In the rows, zero is written as 128.
One turn moves every row onto another: examples first, then more rows asked:
C: [112 125 121 138 119  92 101 117 137 101 114 106 124  90]
Y: [107 128 113 131 131  90 112 111 127 104 125 101 126 103]
H: [124 111 119 135  87 104 133 141 118 116 124 111 124 106]
E: [168 139 132 142 119 149 137 132  91 135 137 109 137  96]
P: [119 114 123 131  90 103 121 144 118 112 137 110 124 117]
Z: [158 147 124 153 137 131 133 101 113 123 130 122 142  68]
W: [157 142 139 122 114 124  88 128  97 118 116 138 119 101]
L: [130 166 135 114 123 128 108 138  93 114 140  91 103  92]
T: [131 168 143 118 115 141 109 131 100 121 139  94 105  93]
N: [159 122 125 138 120 148 132 132  83 135 151 111 143  93]
D: [159 153 128 158 132 129 126  99 118 120 137 122 143  81]
R: [118 125 112 148 139 126 136 131 120 122 129  68 137  85]
B: [134  99 108 130 157 118 102 136 102 122 109 104 138  88]
Q: [107 139 118 128 127  98 108 120 137 101 117 120 114  87]
X: [164 136 134 143 112 156 125 142  93 135 137 122 130  77]
G: [130 101 112 128 157 134  98 134 106 128 112 107 137  84]
F: [130 127 103 151 137 121 128 132  99 133 129  76 149  70]
S: [143 136 147 114 118 128  99 129 119 107 123 131 104 113]
M: [138 138 135 113 114 125  93 123  95 116 128 138 102 107]
K: [120 125 106 141 147 129 133 137 114 121 137  80 147  70]

L -> H
Q -> R
Now these:
T -> P
C -> K
S -> Y

